Each row is where one point has got to under a steady rotation. How many ticks took it there?
The counts run from 0 to 498.
[ 0.59 -2.05  0.91  1.87 -0.89 -0.97  1.39 -1.83 -0.39 -1.50  0.88 -2.41
 -1.54  0.66 -0.94  2.21 -0.71 -2.49 -1.70  0.41  0.78 -0.75  2.16  1.35
  1.63 -0.79 -0.04 -2.60 -1.56 -1.66  0.42  1.25 -3.46 -0.59]
335
[-0.60  0.42  3.00  0.20  0.69  1.83 -2.41  0.24 -0.70  1.35  0.83  1.76
  1.71 -2.21  0.65  0.71  0.78  0.07  0.74 -0.32 -1.48 -2.92 -3.16 -2.01
  2.04  1.10  0.70  1.28  0.72  0.38  2.26 -0.32 -0.01 -1.45]
463
[ 0.08 -0.64 -3.50 -1.66 -0.87 -1.84  0.43 -1.47  0.27 -0.24 -2.01  0.36
  2.00 -1.55 -0.27 -0.32  1.36 -0.33  1.60  0.42 -2.14  1.94  0.57  0.91
 -2.16  2.65 -2.05  1.50 -1.67 -1.56 -0.73 -1.56 -1.80  0.89]
290
[-2.47  1.63 -0.99  0.27  0.54  0.45  0.71 -0.96  0.63 -0.78 -3.74  1.98
 -1.03 -1.59 -1.04 -2.33  2.68 -2.58  1.36  0.29  0.70 -0.14 -2.65  1.91
 -0.31  1.32  0.27 -0.43 -1.95 -2.13 -0.65 -1.59  0.26 -0.29]
219
[ 3.17  0.68  0.77 -1.76 -0.51  2.45  0.54  0.11  0.81  0.59 -1.73  0.90
  0.06 -2.28  1.05  0.75  1.14 -2.67  0.47 -0.53  1.40  0.94 -0.81  0.30
 -0.60 -2.42  0.03 -3.79 -1.13 -1.75 -1.35 -1.58  0.35 -0.20]
490
[ 0.08  0.49  0.03  0.20 -1.89 -0.11  0.69  0.00 -0.33 -0.89 -1.02  1.59
  1.44 -2.19 -0.99  0.27  3.38 -2.87  0.31 -0.10 -0.69 -0.92 -2.30  0.85
  1.13  0.60 -1.06 -3.75 -1.76 -2.55 -0.42 -1.64 -2.11 -0.57]
480
[-1.92 -0.06  0.49  0.84  1.89  0.62  0.20 -0.24  1.90  1.28  1.39  0.40
 -3.07  1.45 -0.57  0.04  0.50  2.20  0.62  1.56 -1.46 -2.10 -0.20 -4.04
  1.70 -1.21 -0.62  0.52  1.42  1.38  1.63 -0.59  2.81 -0.03]
385
[-0.33  2.27 -1.17  0.17 -1.88 -0.28  0.78  3.81  0.92  0.29  1.94  0.73
  1.90  0.46 -1.86 -0.39  1.77 -1.58 -0.03 -3.58 -0.46 -0.76 -1.68 -1.79
  2.63 -1.64 -0.24 -0.31  0.96  1.95  0.24  1.45  0.68  0.10]
246
[ 2.19  0.69 -0.18 -1.55 -1.68 -3.42  0.13  0.61 -1.26  0.76 -0.75  0.86
  1.76 -0.77  0.31 -1.67  3.98  2.50  0.60 -0.54  0.16 -2.61 -0.14 -0.13
  0.64  0.01  0.71  1.40  0.16 -0.81 -0.61 -2.30  2.20 -1.62]
16
[ 0.65 -2.11  2.01  2.24 -0.67  0.03  0.34 -1.49 -0.87 -1.71  0.21 -2.53
 -0.88  0.51 -0.69  2.10 -1.50 -1.63 -1.58 -0.15  1.00  0.72  1.61  1.93
  0.57 -0.29 -0.23 -3.67  0.24 -1.22 -0.58  2.22 -3.69 -0.62]
334
[-0.03 -1.73 -1.76 -0.20  0.54  0.86 -0.11 -1.19  0.55 -2.56 -1.89 -0.47
 -2.25  0.41  0.05  0.91  0.44  2.02  0.28  1.00  1.69 -0.86  2.82 -0.33
 -2.85 -2.52  0.88 -2.27  1.72 -1.92 -0.87 -1.44  1.49  0.74]
154
[-0.21 -0.57 -0.43  0.39 -0.45 -1.14  0.47 -2.16 -2.84 -0.34 -1.74  0.29
 -2.89 -1.06 -0.38 -0.42  2.14 -0.56 -1.81 -0.71  0.38 -2.92  0.96 -0.37
  3.25 -2.09  1.50 -0.47  2.35 -1.70  0.58  0.12  1.15 -1.07]
2
[ 1.22  1.82 -0.03  0.29  0.50 -3.20 -1.92 -0.42  3.11  1.06 -0.59 -2.19
  0.33  0.18 -1.35 -3.36  0.51  0.43  0.81  1.39  0.72  0.93 -0.50  1.31
 -2.77  0.36 -0.21  2.38 -1.57  0.34 -2.59 -0.69 -0.91 -0.85]
359
[-0.61  0.66 -0.48  0.02  0.12  2.47 -2.31  1.00 -1.69 -1.19  2.57  0.58
  2.92  0.84  0.62  1.06 -0.35 -1.84  1.98 -1.46 -1.23 -0.93 -3.35 -0.82
 -0.14  2.53 -0.06  1.20  0.02  0.41  0.39  2.51 -1.90  0.98]
58
[ 2.34 -0.53  0.83 -0.94 -0.74 -1.83 -1.20 -0.51 -2.71 -1.43 -1.75  0.63
 -0.62 -2.27  1.03 -0.94  2.16  3.31 -0.64 -0.04  0.05 -2.73  1.32 -0.23
  2.30 -0.89  1.75  0.09  2.84 -0.48  0.02 -0.51  1.96 -1.65]
10
[ 1.13  0.18 -1.06  0.76 -1.36 -1.08  2.55 -1.20 -2.46  1.94  0.48 -0.42
 -0.57 -0.29 -0.11  0.90  0.95 -2.97 -1.78 -2.88 -0.69  0.26  1.12  0.13
  4.24 -0.47 -1.27 -1.01  0.75 -0.19  1.19  1.42 -1.06 -0.14]
259
[ 0.82 -0.67  0.64  0.11  1.25  0.17  2.00 -2.14  2.30  2.08  0.25 -1.61
 -2.87 -0.48  0.22  1.45 -2.61  0.18 -1.13  1.11 -2.58  3.09  2.24 -1.21
  2.42 -0.04 -2.19 -1.40 -0.50  1.19  0.53 -0.04 -1.25  0.39]
114
[-1.63 -1.50  1.49  2.37  0.07 -0.87  3.15 -1.63 -0.22  1.55 -0.95 -0.30
 -2.02  1.35 -0.67  0.91 -3.32  0.93 -1.40 -0.82  0.78  0.05  2.32  1.48
  3.02  1.48  0.55  0.75  0.82  1.35  1.57  1.12  0.59 -0.17]
186
[ 2.76  0.17  1.14 -1.62 -1.20 -1.82 -1.90  0.73 -2.43 -0.59 -1.86  0.55
  1.37 -1.59  0.96 -1.13  2.10  3.99 -0.32 -0.31  0.42 -1.36  0.45  0.34
  1.16  0.00  1.49  0.59  2.70 -0.18 -0.67 -0.46  1.69 -1.13]
14
[-1.24  0.96 -2.36 -0.09 -0.85 -1.88  1.61  0.76  0.82 -0.66 -2.39  1.29
  1.56  0.23 -1.57 -1.20 -1.87  0.84  0.49 -2.70  0.34  1.09  1.20  2.27
  0.41  2.38  1.02  3.63 -0.49  1.95 -0.47  1.20  0.78  1.22]
438
[-1.94  0.12 -0.51  2.93 -1.75 -2.63  3.47  0.48  1.23  1.95  1.16 -0.65
  0.30  2.69 -2.72 -0.08 -1.59  0.51 -0.78 -2.42  1.84 -0.44  1.56  1.19
  0.46  0.68 -0.43  1.30  0.74  1.36  0.39  0.18  0.33  0.13]
178
[ 1.26  0.91  2.49 -0.50  1.73  1.27 -2.73 -0.61 -0.44  0.36  2.30 -2.16
 -1.41  1.72  1.99  0.71 -0.99  1.92  1.08  2.19 -2.21  0.69 -1.38 -2.79
 -0.05  1.76 -1.79 -0.06  0.78  1.24 -0.70  1.45 -0.75  0.00]
126
[-0.77  1.07 -1.06 -0.45  1.19  2.53  0.93  0.25  1.73 -0.40 -2.54  2.66
 -1.20 -2.45 -0.73 -0.81  1.64 -1.76  1.01 -0.83  1.07 -0.67 -1.02 -0.93
 -0.03 -2.77  1.95 -0.76 -0.90 -0.95  0.15 -1.91  2.76  0.43]
228
[ 0.00 -1.60 -0.40  0.74 -0.15  2.26 -1.98 -1.37 -2.66 -2.09 -1.26 -0.09
  0.89 -2.97 -0.03  1.57 -0.18 -2.70 -0.49 -1.33  0.33 -0.62 -0.67  1.45
 -0.95 -0.53  0.57 -1.92  0.31 -2.72  0.35  1.19 -2.94  0.00]
72
[ 2.34 -0.34  1.58 -1.01  0.14 -0.94 -2.15 -0.88 -3.42 -0.03 -1.68  0.60
 -0.32 -2.15  1.10 -0.93  2.15  2.24 -1.25 -0.43  1.18 -2.27  0.08  0.22
  0.88 -1.41  1.80  0.12  3.31 -0.90 -0.58 -0.80  2.05 -1.57]
9
[-2.00  0.34 -1.79  0.23  0.24 -1.52 -1.27 -1.29 -0.89 -2.26  0.57 -1.75
 -1.58  2.88 -0.75 -0.20  2.28 -0.13  0.98  3.05 -2.46 -0.26 -0.82 -0.85
 -0.73  1.83 -1.79 -0.84  0.19 -1.71 -1.14  0.95 -2.34 -0.22]
137
[ 0.50  0.06 -1.13 -1.67  0.50  2.22  0.91  0.83 -0.47 -1.42  1.38  1.79
  0.77  0.69  1.61  2.25 -1.68  0.54  2.95 -0.85 -2.44 -0.68 -0.75 -2.20
  1.91  2.28  0.83  2.05 -1.33  1.03  1.77  1.57  0.32  1.13]
51
[ 1.68 -2.07 -0.32 -0.41  0.04  1.80 -2.00 -1.25 -1.86 -2.58 -1.49  0.28
  0.74 -3.97  0.77  1.68 -0.25 -1.77 -0.67 -0.82  0.42 -0.86  1.39  1.09
 -0.90 -2.21  1.90 -2.48  0.33 -2.54  0.35  0.55 -2.38 -0.36]
77
[ 1.04  0.58 -0.56 -1.49  0.43  2.42 -0.01  2.99  2.04 -2.20 -1.55  2.57
 -0.47 -2.12 -0.52  0.33  0.90  1.48  1.12 -1.80 -0.18 -0.43  0.19 -1.65
  1.65 -2.16  2.48 -1.03  1.29  1.32  0.04  0.29  3.07  0.54]
235
[ 3.97  0.93  0.17 -2.19 -0.37 -1.92 -2.12 -1.29 -1.95  1.57  0.98 -0.74
  2.18 -0.96  2.95 -0.52  1.68  0.23  1.25  0.18 -0.97 -0.79 -1.35 -0.68
 -0.08  1.84 -0.68  2.42 -0.78 -1.08 -0.50 -1.32 -0.37 -0.80]
278
[ 1.57  0.24  2.59 -0.03  2.33  1.70 -0.23 -1.64  1.10  3.24  1.19 -2.01
 -2.13 -0.10  1.39  1.64 -2.76  0.33 -0.53  0.77 -1.90  2.33  0.81 -1.78
  0.46  0.18 -2.18 -0.95  1.06  1.42 -0.26  0.14 -0.42  0.21]
117
[-1.21 -0.98  0.86  0.31  1.51  1.44  0.31 -1.78  0.03  1.29  0.17  2.25
 -0.48 -2.66  0.29  1.17 -0.92 -0.61  0.36 -1.20 -1.75 -2.75 -0.34 -2.40
  3.88  0.41  0.97  2.47 -0.72  0.50  3.36 -0.45  0.74 -0.68]
457
[ 0.92  0.65 -2.34 -1.55 -0.54 -1.64 -1.09 -1.15 -0.53  1.37 -0.91  0.44
  2.72 -1.14  0.74 -0.91  1.57 -0.75  1.77 -0.14 -0.94  1.08 -1.36  0.78
 -3.11  2.67 -2.22  1.27 -0.77 -2.02 -1.28 -2.24 -0.98  0.57]
287
[-0.91 -0.10  2.85  2.97  0.54  0.36  3.04 -2.20 -0.86  4.04  0.09 -0.82
 -1.57  1.17  0.40  0.50 -2.81 -0.65 -1.53 -1.03  2.18 -1.20 -0.05  1.20
  1.48  1.25  0.12  1.16  0.03  0.68  1.30  0.22  0.96 -0.68]
188
[ 2.41 -0.17 -0.25 -0.89 -1.71 -3.01 -0.95  2.09  4.18 -0.74  0.18 -0.52
  2.78 -1.54 -2.24  0.09  0.51  1.51 -0.19 -0.66 -1.02  1.49  1.95  0.43
 -0.48 -0.98 -0.02 -0.23 -1.04  1.43 -1.08 -0.22 -1.93 -0.10]
96
